Rows are one point carried round by a steady rotation, each followed by how many ticks it has turned.
The counts run from 0 to 642.
[121 164 132 169 159 112 120 142 193 115 116 178 163 136 159 120 168 125
 116 117 157 129 149 163  84 181 142 125 140  96 103 137 134 145 131]
430
[127 123 113 142 125 140 113 161 165 115 141  95 103 133 118 182 155 142
 135 153 168 134  83  89 125 129  82 100 123 100 112 136  84 140 164]
468
[126 132 110 164 126 119 116 124 150  80 125 136 138 120 160 146 181 114
 111 143 123 141 161 144 101 177 111 142 149  72  79 163  86 108 144]
3
[155 137 144 111 126 137 120  83 177  95 155 153 147 163 155 179 196 134
  94  94 120 103 143 119 134 170  99 108 115 122 122 140 129 146 142]
373
[142  90 108 117 136 134 121 121 172 171 131 139  85 155 188 177 175 140
 117 156  96 109 123 124 133 122 114 115  93 132 125 128 144 147 166]
250
[144 127 106 116 139 132  99 174 158  89 143 128 137 117 155 165 139 130
 102 114 108 126 137 132 161 167 124 134 144  93  99 147  53 177 127]
602
[165 148 145 165 182  87 131 168 170 145 125 155 142 160 139 157 154 124
 138 177 188 101 110 144  93 154 120 114 141 110 128 119 117 124 146]
571
[112 130 144 126 138 170 111 153 202 116 156 163 113 136 165 131 136 152
 103  98 106  85 126 148 118 147 150 106 151 111 145 115 103 117 175]
169
[105 130  92 135 142 164  95 175 210 132 134 153 145 124 164 143 136 123
  96 133 146 174 133 150 129 129 132 125 138 140 123 157 104 162 151]
53
[156 116 119 134 149 124 107 136 134 114 123 128  97 115 171 189 166 140
 144 173 102  88 131 120 111 145 117 122 134  91 108 121  56 111 146]
400
[ 98 134 116 141 141 154 109 150 226 159 139 137  92 139 174 149 155 157
 114 141 165 106 113 139 130 149 138 112 119 143 131 141 143 147 154]
310
[157 166 115 163 153 113 102 166 140 119 129 127 132  98 152 145 131 186
 152 158 105 119 103 140 163 163 115 130 154  68  93 157 107 140 136]
613
[108 128 123 162 147 137 106 174 167 131 117 162 126  88 173 112 132 170
 149 138  87  99 114 163 108 149 142 127 149  76 108 130 115 112 164]
553
[143 139  85 152  93 122 152 122 162 158 125 143 132 148 186 129 207 120
  92 154 121 140 154 130 100 143 100 114 107 114  78 133 135 130 137]
261
[159 140 149 130 128 124 127  92 172 102 161 143 156 181 142 165 198 124
  94  97 134 122 148 118 132 164  84 123 126 117 118 152 137 126 159]
374
[179 124 133 103 152 120 120  97 155 134 158 150 133 161 168 185 181 147
 124 167 127  68 122 122 137 129  90 109 109 145 124 134 105 123 136]
515
[160 128 114 158 142 107 128 133 139 119 135 128 139 134 186 152 153 113
 110 159  89 144 167 164 144 171 114 156 143  89 102 170 104 106 163]
389
[138 177 122 145 124 143 103 165 161 121 140 161 145 129 172 127 168 152
 108  70  96 118 113  99 134 134 104  86 126  79 112 122 121 156 137]
486
[143 114 138 129 135 152  99 152 188 140 131 178 147 119 153 155 143 165
 113  95  52 137 123 154 139 138 139 110 127  94 115 128 141 163 165]
493
[187 109 137 141 138  81 146 151 141 126 157 110 137 145 122 140 163 154
 136 140 112 102  90 131 155 157  77 115 131  63  87 129 132 142 168]
618
[109 123 108 160 137 135 113 171 150 105 131 140 147  97 168 103 137 146
 136 140 100 136 125 150 111 139  97 148 157  62 102 164 112  84 182]
11
[140 112 102 160 118 109 128 143 186 130 117 123 153 128 115 158 167 132
 121 141 157 177 118 136 117 156 102 121 125  93  65 152 125 180 130]
206
[143 138 122 146 142  92 143 179 140 146 141 147 130 132 184  87 152 149
 137 134  97  69 126 162 117 157 108 125 141  65  93 115 119 112 142]
18
[114 160 123 156 163 120 122 149 198 126 120 182 156 135 171 115 158 134
 115 102 133 113 150 162 105 185 153 124 130 109 107 129 132 166 120]
431
[140 134 126 145 110 159 110 168 181 101 147 118 127 144 137 169 150 120
  92 128 143 166 123 120 122 136 126 106 152 100 121 140  56 120 178]
326
[155 154 141 141 161 133  99 131 171 115 125 160 129 166 161 191 182 107
 110  74 127 134 119  96 110 144 100  93 108 115 138 133 125 147 160]
102
[148 130 151 148 162  98 140 124 185 120 143 132 120 158 130 156 156 160
 144 163 172  57 108 152 112 177 115 125 143 119 112 119 116 128 141]
300
[176 108 128 123  98 127 135 163 157 123 160 121 143 151 126 145 159 122
  80 122  93 133 137 129 141 144 113 105 147  74  99 115  65 150 149]
333
[168 167 136 142 189 120  92 170 146 134 139 184 172 123 185 151 130 149
 133 113  96 128 115 144 144 126 117 112 140 101 139 149 123 131 149]
499
[145 132 115 139 113 124 137 133 146  91 142 157 176 137 149 123 193 112
 110 122 120 123 161 124  78 140  93 123 140  80  81 129  74 109 146]
273
[128 110 119 116 149 154 110 156 189 132 162 122 114 133 167 155 124 176
 117 185 125  78 108 149 163 130 131 130 139 131 145 125  78 139 157]
453
[125 161 115 131 148 144  77 149 171  84 120 160 154 113 153 158 157 144
 124  79 114 141 130 120 145 158 114 119 128  91 100 145  96 185 120]
216
[130  94 132 169 141 113 118 171 165 111 126 144 131 107 139 115 141 139
 143 142  99 138 130 167  91 160 120 144 155  61  98 143 110  95 182]
551
[144 154 131 154 125 134 120 118 212 129 143 141 140 149 116 168 174 137
  99 168 190 128 132 139 104 156 138 104 137 135 120 131  99 148 137]
584
[152  94 130 122 133 109 160 143 199 157 152 132 130 187 120 143 174 123
 100 156 179 117 113 141  99 130 106 106 117 133 111 118 135 153 165]
577
